Each pair is two rows. How far apart are they, by a hidden measure? 0 means very close, and 20 very far. Two or three weighted sums of its numbers give each row a place; it is the straight-line distance between the places.
array([ 0.8,  0.0,  0.0,  1.5,  2.3,  0.8,  0.8,  0.0, -1.5,  0.8])
array([-0.8,  0.8,  0.8,  0.0, -1.6,  0.8, -1.6,  0.8,  0.8,  0.8]) 16
array([ 0.0,  0.0,  0.8,  0.0,  0.0,  0.8, -0.8,  0.8,  0.0,  0.8])
array([-1.6,  0.8,  0.8,  1.5,  1.6,  1.6, -1.6,  0.0,  0.0,  0.0]) 10
array([-1.6,  0.8, -1.6, -0.8, -0.8, -1.5, -0.8,  0.0,  0.0, -1.5])
array([ 0.0, -0.8, -0.8, -2.4,  0.0, -1.5,  0.8, -0.8,  0.0, -1.5]) 3
array([ 1.6, -2.3, -0.8, -1.6, -0.8, -2.3,  1.6, -0.8, -0.8,  0.0])
array([ 0.0, -0.8,  1.6, -0.8,  0.8, -0.8,  0.0,  0.0,  0.0,  0.0]) 6
array([-0.8,  0.8, -1.6, -0.8, -0.8, -0.8, -0.8, -0.8,  0.8, -0.8])
array([ 0.0, -0.8,  0.8, -0.8, -0.8,  0.0, -0.8,  0.8,  0.8,  0.0]) 6
array([-0.8,  0.0,  0.8, -0.8, -0.8,  0.0, -0.8,  0.8,  0.8,  0.8])
array([-0.8,  0.8, -1.6,  0.8,  0.0, -0.8,  0.0,  0.8,  0.0, -0.8]) 7
array([ 0.8, -0.8,  0.0, -0.8,  0.0,  0.8,  0.8, -0.8, -0.8,  0.0])
array([ 3.1, -1.6, -0.8,  0.0, -1.6,  0.0,  2.4,  0.8, -0.8, -0.8]) 10
array([ 0.0,  0.0, -0.8,  0.8,  0.0,  2.3,  0.0, -0.8, -1.5, -2.3])
array([ 0.0,  0.0, -1.6,  0.0,  0.0, -0.8,  0.8, -1.6, -0.8,  0.0]) 14
array([ 0.0,  0.0,  0.8,  0.0,  0.8,  1.6,  0.0,  0.0, -0.8, -0.8])
array([-3.1,  1.6,  0.0,  0.0,  0.8, -0.8, -2.3, -0.8,  0.0,  1.6]) 12
array([ 1.6, -0.8, -0.8,  0.0, -0.8,  0.8,  1.6,  0.0,  0.0, -0.8])
array([-1.6,  0.8, -0.8,  0.0,  1.6, -0.8,  0.0, -0.8,  0.0,  0.8]) 16
array([ 0.0,  0.8, -0.8,  1.5,  0.0,  0.8,  0.0, -0.8,  0.0,  0.0])
array([ 0.0,  0.8,  0.0,  0.0,  0.0,  0.0,  0.0,  0.0,  1.6, -1.5]) 6
array([ 2.4,  0.0, -0.8,  0.8, -0.8,  0.0,  1.6,  0.8,  0.0, -1.5])
array([-0.8,  0.8, -0.8,  0.0,  0.0,  0.0, -0.8, -1.6,  0.0,  0.0]) 14
array([-1.6,  0.8,  0.0,  0.0,  0.0,  0.8, -0.8, -0.8,  0.0,  0.0])
array([-0.8,  0.0,  0.0,  0.0,  2.3,  0.8,  0.0, -0.8, -1.5, -1.5]) 12
array([-1.6,  0.8,  0.0,  1.5,  0.8,  0.8, -0.8,  0.8,  0.0,  0.0])
array([ 0.8,  0.0,  0.0, -0.8, -0.8,  0.0,  0.0,  0.0,  0.8, -0.8]) 10
array([ 1.6,  1.6, -2.4,  0.8, -2.4, -2.3,  0.0,  0.8,  0.0, -0.8])
array([ 0.0, -0.8, -1.6, -3.1, -0.8, -1.5,  0.8, -1.6,  0.8, -0.8]) 8
array([0.8, 0.0, 0.8, 0.0, 0.0, 1.6, 0.0, 0.0, 0.8, 0.0])
array([ 0.0, -0.8,  0.0,  0.0,  1.6,  0.0,  0.8, -0.8, -1.5, -1.5]) 10
array([ 0.0, -0.8, -0.8,  0.0,  0.8, -0.8,  0.8, -1.6, -0.8,  0.8])
array([ 0.8, -1.6,  0.8,  0.0, -1.6, -0.8, -0.8,  1.5, -0.8,  1.6]) 11
array([ 0.8, -0.8,  0.8,  1.5, -0.8,  0.0,  0.0,  0.8, -0.8,  1.6])
array([-0.8,  0.8, -1.6,  0.8,  1.6,  1.6,  0.8, -3.1, -0.8, -1.5]) 7
array([ 0.8,  1.6,  1.6,  0.0,  1.6,  0.8,  0.0,  0.8,  2.4, -2.3])
array([ 0.8,  0.8,  0.0,  0.0,  0.0,  0.8,  0.8,  0.8,  0.8, -1.5]) 5
array([-1.6,  0.0,  0.8,  0.8,  1.6,  0.8, -0.8, -0.8,  0.0,  0.0])
array([ 0.8, -1.6,  0.0,  0.0,  0.0,  0.8,  0.8, -0.8, -0.8,  0.8]) 6
array([ 0.0, -0.8,  0.8, -0.8, -0.8,  0.8,  0.0,  0.8, -0.8,  0.8])
array([ 0.8,  0.0,  0.0,  0.0,  0.8,  0.8,  0.8, -0.8, -0.8, -0.8]) 7
array([ 0.0,  0.8,  0.0,  0.8,  0.0,  0.8,  0.0,  1.5, -1.5,  0.0])
array([ 0.8,  0.0,  0.8,  0.0, -0.8,  0.0,  0.0,  1.5,  1.6,  0.0]) 13
array([ 0.8,  0.0,  0.8, -0.8,  0.0,  0.0,  0.8,  0.0,  2.4,  0.0])
array([ 0.0,  0.8,  0.8,  0.8, -0.8,  0.0, -0.8,  2.3,  0.8,  0.0]) 10
array([ 0.0,  0.8,  0.8,  0.0,  0.0,  0.0, -0.8,  0.8,  1.6, -0.8])
array([ 0.0,  0.8, -0.8,  0.0,  0.0, -0.8,  0.0,  0.0,  0.8, -0.8]) 3
array([ 0.0, -0.8,  0.0,  0.8,  0.0, -0.8,  0.0,  0.0,  0.0,  1.6])
array([ 0.8, -1.6, -0.8,  0.0,  0.8,  0.8,  1.6, -1.6, -2.3,  0.0]) 4
array([ 0.8,  0.0, -1.6,  0.8,  1.6,  0.0,  2.4, -0.8,  0.0,  0.0])
array([ 0.8,  1.6, -0.8,  0.0, -1.6, -1.5,  0.0,  1.5,  0.8,  0.0]) 12
array([ 0.0,  0.0,  0.8, -0.8,  0.0,  0.0,  0.8,  0.8,  2.4, -0.8])
array([0.8, 0.0, 0.8, 0.8, 0.0, 0.0, 0.0, 0.8, 0.0, 0.0]) 8
array([ 2.4, -0.8,  0.0,  3.9,  2.3, -0.8,  2.4,  0.8, -3.1,  0.8])
array([ 0.0, -1.6,  0.0, -1.6,  0.0,  0.8,  0.8, -0.8, -0.8,  0.8]) 16
array([ 0.0,  0.0,  1.6, -1.6,  0.8,  0.0,  0.0,  0.0,  0.8, -1.5])
array([-0.8,  0.8,  1.6,  0.0,  1.6,  0.0,  0.0,  0.0,  0.0,  0.0]) 9
array([ 0.0,  0.0,  0.8, -0.8,  0.0,  0.8,  0.0, -0.8,  2.4, -0.8])
array([-0.8,  0.0,  0.0,  0.0,  0.8, -0.8,  0.0, -0.8,  0.8,  0.0]) 9
array([-0.8,  1.6, -1.6, -0.8, -0.8, -0.8, -0.8, -0.8,  0.8, -0.8])
array([ 0.0,  0.0,  0.8,  0.0,  0.0,  0.8,  0.8,  0.0,  0.0, -0.8]) 6
array([ 0.0, -0.8, -0.8, -1.6,  0.0, -2.3,  0.8, -1.6,  0.0,  0.0])
array([-0.8,  0.0, -0.8,  0.0,  0.8,  0.0,  0.0, -1.6, -0.8,  0.8]) 5
array([ 0.8,  0.0,  0.0,  0.8,  0.0, -0.8,  0.8,  0.0,  0.0,  0.0])
array([ 0.0, -0.8,  0.8,  0.0,  0.8,  2.3,  0.8, -1.6, -1.5,  0.0]) 6
array([-0.8,  0.8, -0.8,  0.8,  0.8, -0.8, -0.8, -0.8,  0.0, -0.8])
array([ 0.0, -1.6,  1.6, -0.8, -0.8,  0.0, -0.8,  0.8,  0.0,  0.8]) 5
array([-0.8, -0.8,  1.6, -0.8, -0.8,  0.0, -0.8,  0.8,  0.8,  0.8])
array([ 2.4,  0.8, -1.6,  0.0, -0.8,  0.0,  1.6,  0.0,  0.8, -2.3]) 12
array([-1.6,  0.0, -2.4,  0.8,  0.0,  0.0,  0.0, -1.6, -2.3,  0.0])
array([ 0.0,  0.0,  0.0, -0.8,  0.0,  0.8,  0.0,  0.0, -0.8,  0.8]) 12
array([ 0.8, -1.6,  1.6, -1.6, -0.8,  0.0,  0.0,  0.8,  0.8,  0.8])
array([ 0.0,  0.8, -2.4,  0.0, -1.6, -2.3, -0.8,  0.0, -0.8,  0.8]) 3
array([-0.8,  0.8,  0.0,  0.0,  0.8,  0.0,  0.0, -1.6,  0.8, -0.8])
array([ 0.8,  2.4, -1.6,  1.5, -1.6, -0.8, -0.8,  0.8,  1.6, -1.5]) 17
array([-0.8,  0.0,  1.6, -0.8,  0.0, -0.8,  0.0,  0.0,  1.6,  0.8])
array([ 0.0,  0.0,  1.6,  0.8, -1.6,  0.0, -1.6,  2.3,  0.0,  0.8]) 14
array([-1.6,  0.8,  0.0,  0.0,  0.0,  0.8, -1.6, -0.8,  0.0,  0.0])
array([0.0, 0.8, 0.8, 0.8, 0.8, 0.0, 0.0, 0.8, 0.8, 0.0]) 7
array([ 0.0,  0.0, -0.8,  0.0,  0.0,  0.0,  0.0,  0.0,  0.8, -0.8])
array([-0.8,  0.8, -0.8,  0.0,  0.8,  0.8,  0.0, -1.6, -1.5, -1.5]) 9
array([-1.6,  0.8,  0.0,  0.0, -0.8, -0.8, -1.6,  0.8,  0.8,  0.8])
array([-0.8,  0.8,  0.0,  0.8,  0.8,  0.0, -0.8,  0.0,  0.0,  0.0]) 6
array([ 2.4, -1.6,  0.8, -0.8,  0.0,  0.0,  1.6,  0.0,  0.0,  0.0])
array([ 0.0,  0.0,  0.0,  0.8, -0.8,  0.0,  0.8, -0.8, -0.8,  0.8]) 11
array([ 0.8,  0.0, -1.6, -1.6, -1.6, -2.3,  0.0,  0.0,  0.8,  0.0])
array([-0.8, -0.8,  0.8, -0.8,  0.0,  0.0, -0.8,  0.0, -0.8,  0.8]) 13
array([ 0.0,  0.8,  0.0, -0.8, -0.8, -2.3, -0.8,  0.8,  0.8,  0.8])
array([ 0.8, -0.8,  0.8,  0.0, -0.8,  0.0,  0.0,  1.5,  0.8,  0.0]) 11
array([ 0.8,  1.6, -0.8,  2.3,  0.8,  0.0,  0.8,  0.0,  0.0,  0.0])
array([ 0.0,  0.0,  0.8,  0.8,  0.8, -0.8,  0.0,  0.8, -0.8,  0.0]) 6
array([-0.8,  1.6,  0.0,  0.8,  1.6, -0.8,  0.0,  0.0,  0.8, -0.8])
array([-0.8,  0.8, -0.8,  0.0,  0.0,  0.8, -0.8,  0.0,  0.0,  0.0]) 6
array([ 0.8,  0.8, -1.6,  3.9,  1.6,  0.0,  0.8,  0.0, -1.5,  0.0])
array([-0.8,  1.6,  0.0,  0.8,  1.6,  1.6,  0.0, -0.8,  0.0, -0.8]) 12
array([-0.8,  1.6, -1.6, -0.8,  0.8, -1.5,  0.0, -1.6,  0.8, -2.3])
array([ 0.8, -0.8,  0.8,  0.0, -0.8,  0.8,  0.0,  0.8,  0.0,  0.8]) 6
array([-7.8,  4.7,  0.8,  0.0, -0.8, -0.8, -7.0,  0.8,  1.6,  0.8])
array([ 0.0,  0.0,  0.8, -1.6, -1.6, -2.3, -0.8,  0.8,  0.0,  0.8]) 7
array([0.0, 0.8, 0.0, 0.8, 0.0, 0.0, 0.0, 0.8, 0.8, 0.0])
array([0.0, 0.0, 0.8, 0.0, 0.8, 0.8, 0.0, 0.0, 0.0, 0.8]) 6
array([ 0.8, -0.8,  0.0,  0.0,  0.0, -0.8,  0.8,  0.0,  0.0,  0.0])
array([ 0.0,  0.8, -2.4,  1.5,  0.0, -0.8,  0.8,  0.0,  0.0, -0.8]) 4
array([-0.8,  0.0,  0.0,  0.0,  0.0,  0.0,  0.0, -0.8,  0.0,  0.8])
array([ 0.0,  0.0,  0.0,  0.0, -0.8,  0.0, -0.8,  0.8, -0.8,  0.8]) 10
array([ 0.0,  0.8,  0.8,  0.8,  0.8,  0.8,  0.0,  0.0,  0.0, -1.5])
array([ 0.8, -0.8, -1.6, -0.8, -0.8, -1.5,  0.8, -0.8, -0.8, -1.5]) 5
array([ 1.6, -0.8,  0.0, -1.6, -0.8, -1.5,  1.6,  0.0,  0.8,  0.0])
array([-0.8,  0.8,  0.8, -0.8, -0.8,  0.0, -0.8,  1.5,  1.6, -0.8]) 6
array([ 0.8,  0.8, -0.8,  0.0, -1.6, -1.5,  0.0,  0.8,  0.0,  0.0])
array([-0.8,  0.8, -0.8,  0.8,  0.8,  0.8,  0.0, -0.8,  0.0,  0.0]) 9
array([-1.6,  0.0,  0.8, -0.8, -0.8,  0.0, -2.3,  0.0, -0.8,  0.8])
array([ 0.8, -0.8,  0.8, -0.8,  0.0,  0.8,  0.0, -0.8,  0.0,  0.8]) 3
array([ 0.0,  1.6,  0.0, -1.6, -0.8, -2.3, -0.8,  1.5,  2.4,  0.0])
array([ 0.8,  0.0,  0.8,  0.0, -1.6,  0.0, -0.8,  2.3,  0.0,  0.8]) 9
array([ 0.0,  0.8,  0.0,  0.0,  0.8,  0.0,  0.8,  0.0,  0.8, -0.8])
array([-1.6,  0.8, -2.4,  0.0,  0.8, -2.3,  0.0, -0.8, -1.5,  0.0]) 7
array([-0.8,  1.6,  0.8, -0.8, -1.6, -1.5, -2.3,  0.8,  1.6,  0.0])
array([-1.6,  1.6, -1.6,  0.0,  0.8, -0.8,  0.0, -1.6, -0.8, -0.8]) 10
array([-0.8,  0.0,  1.6,  0.8,  0.8,  2.3, -0.8,  0.8, -1.5,  1.6])
array([ 0.0, -0.8, -0.8,  1.5, -0.8, -0.8, -0.8,  0.0, -2.3,  1.6]) 12
array([-0.8,  1.6,  1.6,  0.0,  0.0,  1.6, -1.6,  0.0,  0.8, -0.8])
array([ 0.0, -0.8,  0.0,  0.0,  2.3,  0.8,  1.6, -1.6,  0.0,  0.8]) 10
array([ 0.0,  0.8, -0.8,  0.0,  0.8,  0.8,  0.8, -0.8,  1.6, -1.5])
array([ 0.8,  0.0, -0.8,  1.5,  0.8,  0.8,  0.8,  0.8,  0.0,  0.0]) 10
array([0.0, 0.0, 0.0, 0.0, 0.0, 0.0, 0.0, 0.0, 0.0, 0.0])
array([ 0.0,  0.0,  0.0, -0.8,  0.0,  0.8,  0.0,  0.0, -0.8, -0.8]) 5
array([-0.8, -0.8, -0.8,  0.0,  0.8,  0.0,  0.8, -1.6, -1.5, -0.8])
array([ 1.6, -0.8,  0.0,  0.8, -1.6,  0.0,  0.8,  0.8,  0.0,  0.8]) 10
array([ 0.8, -2.3,  0.0,  0.8, -1.6, -0.8,  0.8,  0.0, -1.5,  2.3])
array([-0.8,  0.0,  0.0,  0.8,  0.0,  0.0, -0.8,  0.0,  0.0,  1.6]) 4
array([-0.8,  1.6,  0.0,  0.0, -0.8, -0.8, -1.6,  0.8,  1.6, -0.8])
array([ 0.8, -1.6, -1.6, -0.8, -0.8, -0.8,  0.8, -0.8, -0.8,  0.8]) 5
array([ 0.8,  1.6, -1.6,  2.3,  1.6,  1.6,  1.6, -0.8,  0.0, -0.8])
array([ 0.8, -0.8,  0.0,  0.8, -2.4, -0.8, -0.8,  1.5, -0.8,  0.8]) 6
array([ 0.0,  0.0,  0.8, -0.8,  0.0,  0.8,  0.0,  0.8,  1.6, -0.8])
array([-0.8,  0.8,  0.0, -1.6, -0.8,  0.0, -0.8,  0.8,  1.6,  0.0]) 8
array([ 1.6,  0.0,  0.0, -0.8,  0.0,  1.6,  0.8,  0.0, -0.8,  0.0])
array([ 1.6,  0.8, -0.8,  2.3,  0.0,  0.0,  0.8,  0.8, -0.8,  0.0]) 9
array([ 0.0, -1.6,  0.8, -0.8,  0.0, -0.8,  0.0,  0.0, -0.8,  1.6])
array([ 0.0,  0.0,  0.0,  0.0,  0.8,  0.0,  0.0,  0.0,  0.0, -0.8]) 7
array([ 0.8,  2.4,  0.8,  2.3,  0.0,  2.3,  0.0,  2.3,  0.8, -2.3])
array([ 0.0,  0.0,  0.0, -0.8,  0.8,  0.8,  0.8, -0.8,  0.0,  0.8]) 17
array([-0.8,  0.0, -0.8,  0.0, -0.8, -0.8, -0.8,  0.0, -0.8,  0.8])
array([ 0.8,  0.0,  0.8, -0.8,  0.0, -0.8,  0.0,  0.0,  1.6, -2.3]) 11
array([1.6, 0.0, 0.8, 1.5, 0.0, 1.6, 0.0, 1.5, 0.0, 0.0])
array([ 0.8,  0.0,  1.6,  0.0, -0.8,  0.0, -0.8,  0.8,  0.8,  0.0]) 8
array([ 0.0,  0.0, -0.8,  0.0,  0.8, -0.8,  0.8, -0.8, -0.8, -0.8])
array([-0.8,  0.8,  0.8,  0.0,  0.8,  0.0, -0.8,  0.0,  1.6, -0.8]) 6
array([-0.8,  1.6, -0.8,  0.8, -0.8,  0.0, -1.6,  0.8,  0.8,  0.0])
array([ 0.0,  0.0, -0.8, -0.8,  0.0,  0.0,  0.8, -0.8,  0.8, -0.8]) 5
array([ 0.8,  0.0, -1.6, -0.8, -2.4, -2.3, -0.8,  1.5,  0.0,  0.8])
array([ 0.0, -0.8,  0.8,  0.0, -2.4, -0.8, -0.8,  2.3,  0.0,  0.8]) 6
array([-0.8,  0.0,  1.6, -0.8,  0.0,  0.0, -0.8,  1.5,  1.6,  0.8])
array([ 0.8, -0.8,  2.3,  0.8, -0.8,  0.0, -1.6,  3.1,  0.8,  0.8]) 14
array([-0.8,  0.8, -0.8,  0.0,  0.8, -0.8,  0.0,  0.0,  0.0, -0.8])
array([ 0.0,  0.0,  1.6,  0.0, -0.8,  0.0, -0.8,  0.8,  0.8, -0.8]) 10
array([ 0.0,  0.0,  0.0,  0.8, -0.8,  0.0,  0.0,  0.8, -1.5,  0.8])
array([-0.8,  0.0, -1.6, -2.4,  0.8, -2.3,  0.0, -1.6,  0.0, -0.8]) 3
array([-0.8,  0.0, -0.8,  0.0,  0.0, -0.8, -0.8,  0.0,  0.0,  0.0])
array([-0.8,  0.0, -0.8,  0.8,  0.8,  0.8,  0.0, -1.6, -1.5, -1.5]) 8
array([-1.6,  0.0, -0.8, -0.8,  0.8,  0.0,  0.0, -1.6,  0.0,  0.0])
array([-0.8,  0.8,  0.0,  0.0,  0.0,  0.0,  0.0,  0.0,  0.8, -0.8]) 6
array([-0.8,  0.8,  0.8,  0.8,  0.8,  0.0,  0.0,  0.0,  0.8,  0.0])
array([ 0.8, -0.8, -0.8,  2.3,  0.8, -0.8,  0.8,  0.0, -2.3,  1.6]) 9
array([-0.8,  0.8,  0.8, -1.6, -0.8,  0.0,  0.0,  0.0,  2.4, -0.8])
array([-1.6,  1.6,  0.0,  0.8,  0.0,  0.0, -1.6,  0.0,  0.0,  0.8]) 10
array([ 0.0,  0.0,  0.8, -0.8,  0.0,  0.0,  0.0,  0.0,  0.0,  0.0])
array([ 0.0,  0.0, -0.8,  0.8,  0.0,  0.0,  0.0, -0.8,  0.0,  0.0]) 11
array([ 0.8, -1.6,  0.0, -0.8,  0.0,  2.3,  1.6, -0.8, -0.8, -2.3])
array([ 0.0,  0.0,  0.8,  0.8,  0.0,  1.6, -0.8,  0.8, -0.8,  0.8]) 8
array([ 0.8, -0.8,  0.0,  0.8,  0.0,  0.0,  0.0,  0.0,  0.0,  0.8])
array([ 0.0, -0.8, -0.8,  0.0, -0.8, -1.5,  0.0,  0.0, -0.8,  0.8]) 7
array([ 0.0,  0.0,  0.0,  2.3,  0.8, -0.8, -0.8,  0.8, -2.3,  1.6])
array([-0.8, -0.8,  1.6, -0.8, -1.6,  0.8, -1.6,  1.5,  0.8,  1.6]) 14
array([ 0.0, -0.8, -0.8, -0.8,  0.0,  0.0,  0.0, -0.8, -0.8,  0.8])
array([ 1.6, -3.1,  0.8, -3.1, -0.8, -0.8,  0.8, -0.8,  0.0,  0.8]) 4
array([ 0.0,  0.8,  0.8, -0.8,  0.0,  1.6, -0.8,  0.8,  0.0,  0.0])
array([0.8, 0.0, 2.3, 0.8, 2.3, 0.8, 0.0, 2.3, 0.8, 0.0]) 11
array([-2.3,  0.8,  1.6, -1.6,  0.0,  0.8, -2.3,  0.0,  0.0,  0.8])
array([ 0.8,  0.0,  0.8, -0.8, -0.8,  0.8,  0.8,  0.8,  1.6, -0.8]) 12
array([ 0.0,  0.0,  0.8,  0.8,  0.0,  0.8, -0.8,  0.8,  0.8,  0.0])
array([ 0.0, -0.8,  0.0, -1.6,  0.0, -0.8,  0.0, -0.8,  0.0,  0.0]) 9
array([ 0.8, -3.9,  0.0,  0.0, -1.6, -0.8,  0.8,  0.0, -2.3,  3.1])
array([ 0.0, -0.8,  0.8,  0.0, -0.8, -0.8, -0.8,  0.0,  0.0,  0.8]) 5
array([-0.8,  0.0,  0.8,  0.0,  1.6,  1.6,  0.0,  0.0, -0.8,  0.0])
array([-1.6,  1.6,  0.0,  0.0,  0.0,  0.8, -0.8, -0.8,  0.0,  0.0]) 11
array([0.0, 0.0, 0.8, 0.8, 0.0, 0.8, 0.0, 1.5, 0.8, 0.0])
array([-0.8,  0.0,  0.8, -0.8,  0.0,  0.8,  0.0,  0.0,  0.0, -0.8]) 7
array([ 0.0,  0.0,  0.0,  0.0,  1.6, -0.8,  0.8, -0.8,  0.8,  0.0])
array([ 0.8, -0.8,  0.0,  0.0, -2.4, -1.5,  0.0,  0.8,  0.8,  0.8]) 11
array([ 0.0, -0.8,  0.0,  0.0,  0.0,  0.0,  0.0,  0.0, -0.8,  0.8])
array([ 0.8, -0.8,  0.0,  0.0, -0.8,  0.8,  0.8,  0.0,  0.0, -0.8]) 8
array([ 0.8, -1.6,  1.6, -2.4, -0.8, -0.8,  0.0,  0.0,  1.6,  0.8])
array([ 2.4, -0.8,  0.0,  0.0,  1.6,  1.6,  2.4, -0.8,  0.0, -0.8]) 8
array([ 0.8,  0.8,  0.0,  1.5,  1.6,  0.8,  0.8,  1.5,  0.8, -1.5])
array([ 0.0,  0.0,  0.0,  0.0,  0.8, -0.8,  0.8, -0.8,  0.0,  0.8]) 18
array([-0.8,  0.8, -0.8,  0.0,  0.0,  0.8,  0.0, -1.6,  0.0,  0.8])
array([-0.8,  0.0, -0.8,  0.0,  0.0, -0.8, -0.8, -0.8,  0.0,  0.0]) 10
array([-0.8,  0.8,  0.0,  0.8,  0.0, -0.8, -0.8,  0.8,  0.0,  1.6])
array([ 0.8,  0.0,  0.0,  0.8,  0.8,  0.0,  0.8,  0.8, -1.5,  0.0]) 7
array([ 0.0,  0.0,  0.0,  1.5,  1.6,  0.8,  0.8, -0.8, -0.8,  0.0])
array([ 0.8, -0.8, -0.8,  0.8,  0.8,  0.8,  1.6, -0.8, -1.5, -1.5]) 6
array([ 0.8,  0.0, -0.8,  2.3,  0.8,  0.0,  0.8,  0.0, -2.3,  0.0])
array([ 0.0,  0.8,  0.0,  0.8,  0.8,  1.6,  0.8, -0.8,  0.8, -0.8]) 10
array([ 0.0, -1.6,  0.8,  0.0,  0.8,  0.8,  0.8, -0.8,  0.0,  1.6])
array([ 0.0,  0.0,  0.0, -0.8, -1.6, -1.5, -0.8,  0.0,  0.8,  0.0]) 11
array([ 0.0, -0.8,  1.6, -0.8, -1.6,  0.0, -1.6,  1.5, -0.8,  1.6])
array([ 0.8, -1.6,  0.0, -0.8, -0.8, -0.8,  0.0,  0.0, -0.8,  1.6]) 4
array([-0.8,  0.0, -0.8,  0.0,  1.6, -1.5,  0.0, -0.8, -0.8,  0.8])
array([ 0.0,  0.8, -0.8,  0.8,  0.0,  0.0,  0.0,  0.0,  0.0,  0.0]) 10
array([ 1.6, -0.8,  2.3, -0.8,  1.6,  2.3,  0.8,  0.0,  0.0, -0.8])
array([ 0.0,  0.0,  1.6,  0.0,  0.8,  0.8, -0.8,  0.0,  0.8,  0.8]) 6
array([ 1.6, -2.3,  0.8, -0.8,  0.0,  0.8,  1.6,  0.0, -0.8,  1.6])
array([ 0.0, -0.8,  0.8, -0.8, -0.8,  0.0,  0.0,  0.8,  0.0,  0.0]) 5
array([ 0.8, -0.8,  2.3,  1.5,  0.0,  0.8,  0.0,  1.5, -0.8,  0.8])
array([ 0.8, -0.8,  0.0,  0.0,  0.0,  2.3,  0.8, -0.8, -1.5,  0.8]) 6
array([ 0.0,  0.0,  0.8, -2.4, -1.6, -2.3, -0.8,  0.8,  2.4,  0.8])
array([ 0.8, -0.8,  0.0,  0.0,  0.8, -0.8,  0.8,  0.8,  0.0,  0.0]) 14
array([ 0.8,  0.0, -0.8,  0.8, -2.4, -0.8, -1.6,  1.5, -1.5,  2.3])
array([ 0.0,  0.0,  0.0,  1.5,  0.8,  0.8,  0.8,  0.0, -0.8, -0.8]) 9
array([-1.6,  0.8,  0.8,  0.0, -0.8,  0.0, -1.6,  0.0,  1.6, -0.8])
array([-0.8, -2.3,  0.8, -1.6, -2.4, -1.5, -1.6,  0.8,  0.0,  3.1]) 8
array([ 1.6, -2.3, -1.6, -1.6, -3.1, -3.9,  0.0,  0.0, -1.5,  3.1])
array([ 0.0,  0.0,  0.0, -0.8,  0.0,  0.8,  0.0,  0.0,  0.0,  0.0]) 5
